128 stands for zero in the data rows.
Some points:
[121. 110. 126. 106. 124.  76. 146.  87. 177. 140. 106. 116. 164. 155. 119. 140. 111. 150. 114. 126. 104. 115. 129. 146. 127. 112. 146. 109. 109. 129. 128.  97.]
[ 97. 101. 132. 121. 129. 131. 121.  85.  82. 149. 137.  98. 105. 133. 141. 107. 125. 134.  95. 188. 107.  81. 149.  88. 150. 159. 112. 129. 142. 114. 144. 162.]
[110. 106. 107. 153. 116. 119.  97. 131. 113. 102. 101. 114. 114. 142. 143. 155. 129. 140. 150. 167. 127. 158. 156. 158. 143. 130. 100. 189. 121. 124. 102. 102.]
[126. 124. 120. 162. 180. 148. 134. 104. 171. 114. 152. 137. 137. 113. 111. 121. 145. 166. 108. 162. 172. 142. 150. 114. 130. 137. 184. 190. 101.  96. 137. 142.]
[118. 141.  89. 166. 131. 111. 163. 138.  97. 166. 146. 159.  93. 135. 126.  91. 130. 147. 101. 110. 131. 147. 138. 139. 117.  90. 100. 109. 141. 146. 114. 118.]
[146. 162. 152. 143. 242. 133. 116. 134. 135. 108. 129. 129. 118. 144. 134. 111. 131. 126. 146. 113. 123. 144. 186. 153. 140. 133. 127. 113. 127. 139. 139. 137.]
[136. 150. 166. 110. 106. 126. 128. 146.  95. 125. 142. 150. 148.  86. 125.  86. 130. 118. 194. 151. 129. 119. 139. 153. 131. 106. 133. 115. 110. 138. 152.  93.]
[137. 116.  99.  69. 114. 165. 150. 120. 153. 113.  82. 136. 104.  85. 100. 155. 139. 142. 121. 139. 156. 101. 144. 154. 119.  66. 118.  99. 117.  97. 116. 154.]
[121. 105.  90. 115. 135. 120. 131.  86. 113. 120. 134. 146. 115. 129. 180. 109. 107. 117. 172. 117. 130. 161. 122.  86. 131. 103. 162. 127. 121. 113. 155. 169.]
[109. 140. 141.  84. 223. 124. 112. 135. 146. 150. 156. 140. 137. 101. 113. 129. 124. 148. 128. 121. 117. 135. 122. 151. 134. 126. 122. 147. 145. 153. 111. 159.]
[153. 170.  90. 125.  82. 147. 101. 124. 165. 164. 162. 101. 159. 139. 130. 127. 122. 163. 139. 131. 148. 125. 164. 152. 133. 131. 118. 141. 142. 128. 142. 173.]
[114. 147. 135. 128. 132. 138. 153. 114. 113.  97.  78. 109.  97. 126. 154. 120. 136. 138. 141.  78.  99. 117. 110. 137. 147. 161. 115. 121.  92.  99. 177. 137.]
[103. 137. 132. 119. 167. 144. 152. 189. 127. 127. 140.  86. 161. 108. 173. 133. 124. 173. 140. 116. 133.  79. 110. 159. 143. 143. 121. 120. 121.  97. 105. 135.]
[139. 119. 143. 137. 115. 104. 143. 121. 122. 185. 104. 141. 139. 121. 122. 109. 255. 128. 137. 137. 150. 139. 107. 132. 134. 166. 127. 136. 129. 132. 119. 128.]
[137.  99. 131. 152. 124. 112. 137. 136. 118. 108.  90. 129. 113. 131. 126. 122. 119. 182. 155. 125. 114. 136. 118. 115.  78. 145. 153.  97. 174. 139. 115. 142.]
[131. 140. 164. 118. 118.  93. 159. 111. 132.  97. 141. 131. 113. 102. 123. 176. 138. 101. 104. 125. 124. 135. 132. 131. 142. 117. 132. 164. 202. 105.  94. 123.]
[109. 161. 130. 116. 119.  90. 156. 139. 155. 170. 134. 132.  93. 158. 122. 116. 103. 116. 134. 136. 115. 115. 112. 134. 131. 125. 139. 162. 124.  84. 116. 100.]
[149. 116. 113. 154. 142. 176. 126. 167. 146. 122.  99. 123. 106. 132. 124. 129. 134.  79. 143. 146. 112. 143.  91. 118. 125.  83. 114. 188. 138. 107. 132. 110.]
[170.  82. 128.  67. 119.  89. 127. 122. 111.  99. 156. 151. 117. 161. 147.  93. 127. 143. 130. 122. 117. 119. 110. 143. 130. 115. 122. 184. 126. 142. 103. 113.]
[125. 139. 147. 114. 128. 158. 123.  82. 119. 129. 165. 125. 120. 116. 132. 148. 138. 135. 177. 130. 128.  84. 154. 101. 110. 121.  95. 125. 134. 131. 184.  56.]
[135. 124. 137. 101. 140. 105. 114. 158. 140. 169. 119. 143.  97. 149. 134. 171. 116. 117. 142. 129. 195. 149. 109.  77.  58. 172.  85. 114. 118. 128. 123. 139.]
[149. 134. 114. 157. 126. 100. 156. 132.  76. 105. 127. 140. 164. 154. 121. 150. 120. 113. 102. 129. 101. 103. 144. 166.  25. 123. 114. 172. 117. 116. 135. 144.]
[155. 135. 148. 143. 121. 138.  96. 116.  96. 138. 146. 110. 108. 137.  91. 139. 130. 122. 132. 107. 121.  78. 113. 102. 153. 106. 157. 126. 101. 123. 101. 160.]
[111. 135. 125. 126. 124. 124. 111. 168. 121. 134. 118. 141. 108. 153. 119. 139. 180. 148. 121. 151. 120. 122. 134. 118.  80. 142. 222. 103. 161. 160. 143. 107.]
[138. 181. 135. 100. 130. 128. 111. 113.  73.  90. 129. 112. 142. 125. 102. 139. 127. 119.  87. 172. 123. 149. 106.  96. 138. 121. 126. 111.  80. 135. 133. 154.]
[ 78. 121. 101. 134. 129.  90. 152. 109. 176.  81. 149. 141. 114. 139. 120. 149. 130.  76. 130. 144. 131. 111. 132. 137. 148. 147. 129.  87. 105. 149. 113. 112.]
[113. 142. 101. 130. 121. 137.  77. 131. 105. 106. 121. 155. 161. 136.  94. 103. 132. 103. 141.  76. 139.  83. 133. 100. 143. 157. 136. 120. 112.  99.  56. 121.]
[105. 146. 153. 128. 115. 122. 129. 135. 121. 161. 117. 140. 178. 126. 166. 145. 104. 109. 147. 128. 115. 151. 120. 122. 148. 118. 168. 128.  99. 119. 149. 126.]
[160.  66. 137. 145. 128. 140. 144. 164. 103. 149. 120. 167. 130. 122.  94. 131.  92. 137.  98. 120. 140. 162. 170. 128. 152. 167. 122.  99. 125.  98. 139.  93.]
[125.  99. 101. 132. 124. 106. 148. 172. 167. 140. 144. 113. 115.  86. 103. 113. 125. 105. 117. 164.  80. 109. 137.  83. 126. 110. 115. 111.  91. 151. 126. 159.]
[136. 103. 156. 126. 112. 136. 124. 148. 117. 149. 149.  98. 133. 125. 184. 168. 120.  85. 136.  97. 118. 123. 166. 132. 142. 122. 154. 124. 112. 136. 129. 139.]
[127. 141. 126. 137. 132. 119. 142. 129. 113. 103. 136. 128. 179. 101. 142. 114. 139. 117. 127.  92. 131. 137. 116.  61. 137. 111. 105. 121. 167. 102. 171. 134.]
[139. 141. 185. 157. 102. 146. 121. 112. 168. 129. 118. 163. 104. 116. 155. 113. 121. 109. 107. 113. 149. 119. 125. 164. 118. 119. 126. 118. 110. 138. 158. 177.]
[163. 117. 126. 136. 137. 187. 143.  97. 175. 129. 147. 138. 145. 167. 122. 123. 124. 103. 140. 158.  71. 127.  90. 133. 121. 137. 117.  85. 147. 108. 101. 122.]
[133. 136. 134. 134. 126. 140.  86.  84. 137. 136. 132.  73. 127.  48. 145.  97. 118. 120. 120.  78. 117. 144. 140. 107.  69. 131. 134. 128. 110. 138.  89.  62.]
[164. 155. 111.  94. 127.  95. 128. 124. 156. 134. 105. 109. 144. 163. 115. 112. 119. 106.  88. 125. 125. 129. 151. 128. 141. 123. 130. 120. 158. 104. 134.  97.]
[126. 105.  94. 119. 129. 155. 148. 132. 110. 131. 119.  95. 121. 116.  80. 121.  95.  76. 116. 105. 152. 122.  89. 163. 139. 160. 158. 177. 162. 179. 173. 121.]
[ 46. 108. 168. 141. 121. 146.  92. 111. 111. 142. 140. 129. 132. 157.  89. 134. 122. 154. 110.  98. 123. 126. 116. 104. 132.  79. 110. 131. 119. 124. 129. 118.]
There is one direction along which these points spread out most. For each point below, how far along it does it lie, from 0 to 99? 50 is the average, and the first point above lies past it. One standard deviation of the points above along it is 16.
[119. 157. 140. 130.  80. 135. 149. 160. 143.  94. 193. 109. 114. 128. 106. 123. 126. 161. 169. 101. 125. 160. 159. 142. 132. 150. 125. 129. 128. 118. 135. 154.] 44
[142.  98. 101. 123. 130. 153. 157. 127. 118. 140. 132. 128. 140. 151. 128. 182. 193. 153. 120. 100. 133. 167. 110. 123. 140. 131. 124. 113. 106. 164. 125. 118.] 60
[103. 130. 118. 113. 120. 145. 101. 135. 120. 126. 104. 137. 159. 145. 176. 109. 137. 100. 138. 125. 137. 114. 168. 124. 139. 109. 114. 121. 155. 161. 145. 142.] 38
[108. 115. 119. 109. 102. 141.  65. 149. 164. 105. 156. 167. 129. 106. 161. 118. 136. 127.  77. 131. 106. 148.  97. 163. 125. 146. 115. 118. 129. 101. 165. 143.] 49
[168. 114. 101. 179. 138.  66.  77. 126. 115. 146. 116. 127. 112. 112. 109. 162. 113. 147. 155. 133. 133. 121.  91. 157. 152. 124. 108. 102. 145. 133. 151. 130.] 58
[140. 165. 107. 136. 119. 141. 136. 139. 101. 146. 121. 122.  76. 128. 156. 144. 139. 153.  92. 135. 127. 158. 118. 135. 153. 139. 130. 106. 132. 143. 104.  95.] 58
[138. 147. 124. 143. 106. 159. 146. 117. 141. 135.  90. 193. 141. 103. 127. 154.  87. 164. 123. 137. 113. 118. 123. 105. 154. 170. 118. 177. 142. 183. 114. 124.] 58
[ 97. 119. 151. 113. 114. 144. 129. 108. 112. 139.  98.  98. 141. 127.  86. 101. 113. 103. 147. 150. 117. 174. 141. 153. 128. 135. 123. 107. 132. 119.  90. 178.] 49
[127. 121. 121. 162. 133. 133. 150. 125.  97. 119. 146. 128. 141. 138. 148. 124.  91. 126. 122. 165. 205. 127.  88. 151. 111. 117. 129.  97. 145. 141. 106. 106.] 60
[149. 123. 172. 136. 114. 108. 138. 152. 176.  84.  98.  88. 133. 168. 125.  91. 120. 144. 110. 141. 157. 121. 117. 103. 146. 106. 109. 136. 118. 158. 123. 118.] 57
